One turn sends every row of this set to another row. A few are shown first. Where does it send the rows asked after them?
pakun: [-34.1   5.8  18.3  -4.7  -6.9 -18.4  13.2   4.1 -22.7 -21.9  14.4  -6.5
  -9.6  21.0 -20.3  20.6  24.8   9.0  24.2 -14.3  23.1  -7.9  -4.5   6.3
   2.5  -6.6  15.3  36.6  19.4   4.6  19.4  10.2  36.7 -10.6 -16.4 -26.8
 -13.7  23.5   5.1  -2.3 -10.6]
Resu: [ -2.7  -1.4 -21.8 -21.8 -11.4   9.9  36.4  10.5 -20.6 -20.5  -8.9 -10.4
  45.2   2.5   0.4  -8.7   5.2  -8.2   5.1  25.7 -31.8   6.0  16.1  16.8
   5.7 -14.8  13.6   0.4  17.1 -22.9   8.8  18.1   9.1  20.7  -6.6  -2.1
   9.0  -5.7 -26.0 -13.1 -16.2]
mopu: [ -1.5  -2.0  -1.6  27.5 -13.7 -26.2   0.2 -14.8  -7.2   0.8 -10.3  -2.1
  -8.1  -7.9   6.3  28.7  -2.5 -19.0   8.6   3.8  13.9  13.0 -22.8   1.0
 -22.3  -7.0  24.3  29.5  33.6 -24.8  17.4   7.6  28.6 -17.7 -48.3 -26.8
 -14.7  -5.8 -13.0   3.2  -1.6]
Bukuv: [-21.4 -18.6   0.1  23.4 -15.0  -5.3 -12.2  -0.1 -21.9 -20.8 -21.4  13.4
 -21.0   8.8  32.2 -33.6   9.9   4.6  -5.9  10.1   1.6   9.5  10.5   3.4
  10.2 -16.1  -7.0 -24.4  13.6  18.1   9.1  10.3   8.2  -7.0   4.6 -13.8
   0.2  -3.7  23.1  -7.1  13.4]
Zenu: [  6.6  -3.4 -21.2  -9.5   4.9  -0.7  -6.5  18.9  42.4   1.5  -8.3  16.5
  -5.5   2.0  17.1  30.3   8.7   5.6   0.8   4.6  -5.5  -5.8  -7.3  11.5
 -50.8 -27.3  16.8   1.4  13.7  -5.6  14.2  32.8 -11.3  -1.3 -25.0 -13.6
  -7.2   9.8  21.0  -9.0  13.0]
ripo: [ -2.8  24.6 -17.3   4.2  -6.4 -27.5  38.7  12.3   5.0 -22.9  20.1   6.0
   9.0 -11.7 -19.1  10.9  10.5  32.8  12.0  20.5  -9.7  -9.3  15.8  41.8
   0.0   8.9  10.9  -4.3  15.8  -1.8   5.7  27.3  16.4  -7.3  -3.8  22.0
  19.4  -2.5  11.2   9.8   8.5]
vivi: [  0.9  18.1  16.8 -11.7 -31.7   4.1   9.5  18.9 -16.3 -32.6  13.0 -15.2
   0.3 -13.7 -29.4   1.4 -11.3  24.9  15.2  10.8  -9.1 -25.8   4.2  10.9
 -15.1 -12.5  25.6  25.2   3.8  -7.2  14.9   0.0  -6.4 -26.1  -6.1  -7.6
  17.6  -9.6  27.6  12.5  -7.0]
dopor: [ -7.2 -10.3 -17.4 -20.3 -15.7 -12.6  23.5  20.8   9.6 -10.1   0.9  35.3
   1.6   8.3  25.0  40.5 -10.2  10.0  12.7  -2.3  -8.6 -40.3  18.5  27.2
  -0.8 -27.0  13.0  -0.1   5.0   5.1  24.2  25.3  16.1  -2.3 -27.7 -22.9
  -2.3 -39.7  19.6  25.7  -6.5]
Gif: [ -6.6 -15.0 -16.8   3.8 -20.5 -18.9  25.6   9.5 -24.1   6.3 -26.7   5.3
  -9.7  24.2  16.9 -26.8   7.4   5.1  10.8  19.6 -29.4  -1.2  25.5  16.9
  28.4   2.2  -2.0   6.3 -13.4   4.9   0.9 -14.6  10.9 -49.0  -7.1   6.9
  -3.1  -2.9  -7.8   6.1  12.7]
Kib: [ 17.1 -15.3  21.9  -6.1   5.0   9.0 -10.4  16.8  24.6   2.1 -18.0 -14.8
 -28.3  -2.8  10.5   3.4  18.8  15.2  -5.4  14.0 -23.7  -4.0  41.6  17.3
 -11.5  18.0   5.2   1.7   1.1 -15.7 -10.3  -1.0   5.9 -29.4 -10.6  -2.6
   2.3  -6.8  18.2  20.0 -25.7]
fakep: [  4.2  20.3   5.9  -7.7 -18.7  -0.2   4.4  -9.7  12.4 -25.8  -9.4  -3.5
 -21.0  -6.6   2.8   7.1  20.1   5.0   7.3  27.5 -18.3   1.8  14.7  -0.5
  -5.8  23.0  31.7  49.7  -1.0 -10.0 -10.0  16.1 -11.0 -27.1 -18.9   6.6
  -1.9  25.1   2.6 -16.0   7.5]
ges: [  2.8   6.5  17.8  -3.8 -27.3  -8.5  26.3 -14.0 -12.8 -30.9  -2.0  17.7
   7.6   7.9  18.7  17.2 -10.5   8.4  16.5 -14.8  -2.2  14.1   3.4  -1.0
  19.9  29.5  12.4   1.2   4.0  18.0  30.1  -8.8  20.2 -18.8 -10.5 -58.2
  -6.6  -2.8   1.4  27.4  -6.4]
zopa: [-24.3 -21.4 -23.2   0.8  16.7  15.0   2.8   8.4 -25.6   4.6   6.5   5.1
  -8.0 -15.7  13.0  17.0   4.4 -11.6  -1.2  -3.1   5.7  11.2 -30.9  19.3
 -27.5 -18.4   5.9 -11.2 -24.1  10.3  16.3   9.8  28.9  -0.6 -25.0 -19.6
 -36.1 -15.4  -2.7  -0.4 -13.6]
pom: [ -9.8   0.8 -18.0 -38.8 -14.9 -15.0  25.4   5.2  16.9   6.3   5.7   7.2
  35.0 -10.2  24.0  19.2  16.0 -22.7  -3.6  -5.5  -0.3 -19.2 -10.1  20.6
  -7.0 -32.4 -15.7   8.2  20.4  -2.3  -5.2  23.6  14.9 -14.8 -41.9 -23.0
   4.0   9.5  23.6  26.2   7.3]
daba: [ -1.3 -18.8 -18.4 -16.4  -1.5  12.8  19.4 -13.9  15.6 -22.7  21.1  11.5
   2.9  14.5  28.8  13.4   4.7 -25.7 -13.3  34.7 -13.1   9.9 -22.6  15.9
 -26.6  -8.8 -11.2   2.2   3.9   1.6  29.5  21.7  -6.6  17.0 -28.7   0.9
 -33.8   2.8 -14.6  17.5 -11.9]
Rokol: [ -8.3 -35.9  -6.7  -4.9 -15.3   5.7   7.9  11.6  -1.9  -5.2 -31.2  14.2
  -0.4   2.8  52.6  16.2  33.2   3.5  15.3  -3.5   6.9  -8.9  26.7   4.4
   4.9  16.6  17.2 -23.5  18.5   0.8  10.7   5.5  10.8 -10.0 -34.7 -34.8
   7.0 -18.1   0.5  -2.7  20.3]
repap: [ 14.8  12.7 -33.7 -20.1  -3.9   7.1  18.8  15.9  -4.6 -13.6 -17.7  -1.4
  27.8  -7.8  10.9 -20.8 -10.5  -2.5  -6.2  17.5 -40.0  -0.8  12.4  17.9
  13.3 -21.9  10.3  12.4   8.6 -17.6   2.6  12.4 -12.8  -2.7  -7.4   9.0
  17.5  -4.4 -28.6  -9.6  -9.7]
Bero: [ -4.6  -6.9   5.6  28.4  -3.0   0.4 -13.7  -4.4 -39.2 -10.6 -18.2  11.1
 -32.5   8.2  22.9  -6.8  11.5   7.8 -20.0  14.4   0.2   7.5 -14.5  -1.1
  17.2  -9.7  -7.4  -2.5  -4.3  26.1   4.8   7.5  24.2 -11.1  -2.1 -11.6
 -13.1  11.5  20.4  -4.5   6.0]
Bapa: [  5.3  13.8  -9.7  -6.3  -7.2  -2.0 -11.4   9.3 -10.1   8.8 -11.4 -11.0
  15.7   5.2   9.4  62.7   2.0  15.8  -3.6  18.8  -1.8  -2.9 -10.5 -13.4
  -9.9  -9.8  32.4  31.1  -2.2  15.2   9.9  38.0  19.2 -32.3 -30.6 -31.3
  -3.2  11.9   5.0  10.9  -3.6]
Gekir: [-11.5  -8.1 -10.3 -26.6  -3.8   5.0  34.1  -2.3  -2.5 -21.8  21.7  -4.3
   6.9  17.0   1.1  12.1 -23.0 -17.6 -10.8  27.7 -10.1   2.0 -27.1  28.8
 -17.7 -24.0  -0.9   9.0   6.5  -0.1  30.5  10.1 -14.6  10.0 -33.5  13.0
 -13.1  -0.9 -13.7  16.4 -32.9]
Sipo: [-11.3 -11.6 -23.6   3.0 -20.0 -13.2  21.6  16.9  10.2  -5.2 -27.1  -7.4
 -13.8  32.2   7.9 -25.4  20.1  -6.3   7.0  29.0 -30.3 -12.3  27.9  11.1
  15.5 -17.6  10.6  23.2 -11.1  -2.6   2.4   3.9  16.4 -37.9 -26.5  24.2
  -4.4  10.0  -9.9  -8.5   3.0]
Zuli: [-26.3 -13.0 -16.4   6.8   9.9   6.3 -12.9   3.3 -26.7   0.2  26.4 -16.9
 -15.8  -6.9  -1.3   1.2  15.7 -13.0  13.8   3.5   0.9  25.6 -25.4  14.1
 -10.8  -8.9   5.1   2.8 -21.0  -1.7   4.1   2.7  34.2  -7.0 -12.4 -22.5
 -37.4  -0.1   3.1  -7.0   0.6]
Zesu: [ 12.7 -11.9 -15.1  -7.9   3.3  26.0  -1.4   8.8  26.9  -7.3  -2.8  10.5
 -20.5 -14.5  12.8  14.2 -20.2  10.8  15.0  -3.5 -20.1 -10.9  19.9 -12.8
   7.0   8.4  12.6  -2.6  -2.2  -0.8  -7.3  -3.1 -15.5 -48.0 -45.2 -18.4
   3.5 -13.2   8.1   6.1  28.3]
Bofe: [-10.8 -21.3   2.5 -17.2  18.3  -3.5  18.0 -25.6  -8.9 -42.8  -0.9  -1.9
 -12.9   3.8  33.2  -3.8 -12.2  -4.9  -3.4  -3.8  22.7  -5.9  24.5  -6.7
 -15.5  18.7  22.1   1.8   9.8  23.2  -5.2  -5.6  34.9 -31.3  -6.6 -31.6
   1.1 -15.3  -1.7  -4.0   9.2]
Futi: [-25.9  -9.3  -4.7 -38.9 -10.0 -21.9  29.3   3.4 -10.7 -17.5  32.7   3.8
  15.5   3.2   2.9   1.4  -8.4   3.7  30.2  -6.9 -19.0 -12.9  33.1  22.7
  -6.4  18.4  11.5  -8.7  13.7 -25.5  14.9  -8.8  -0.8  17.9  -9.1 -19.2
   6.4 -11.3  20.3  11.0  -0.8]

Gekir -> zopa
mopu -> Bofe
vivi -> dopor
And these:
fakep -> Futi
daba -> Zuli

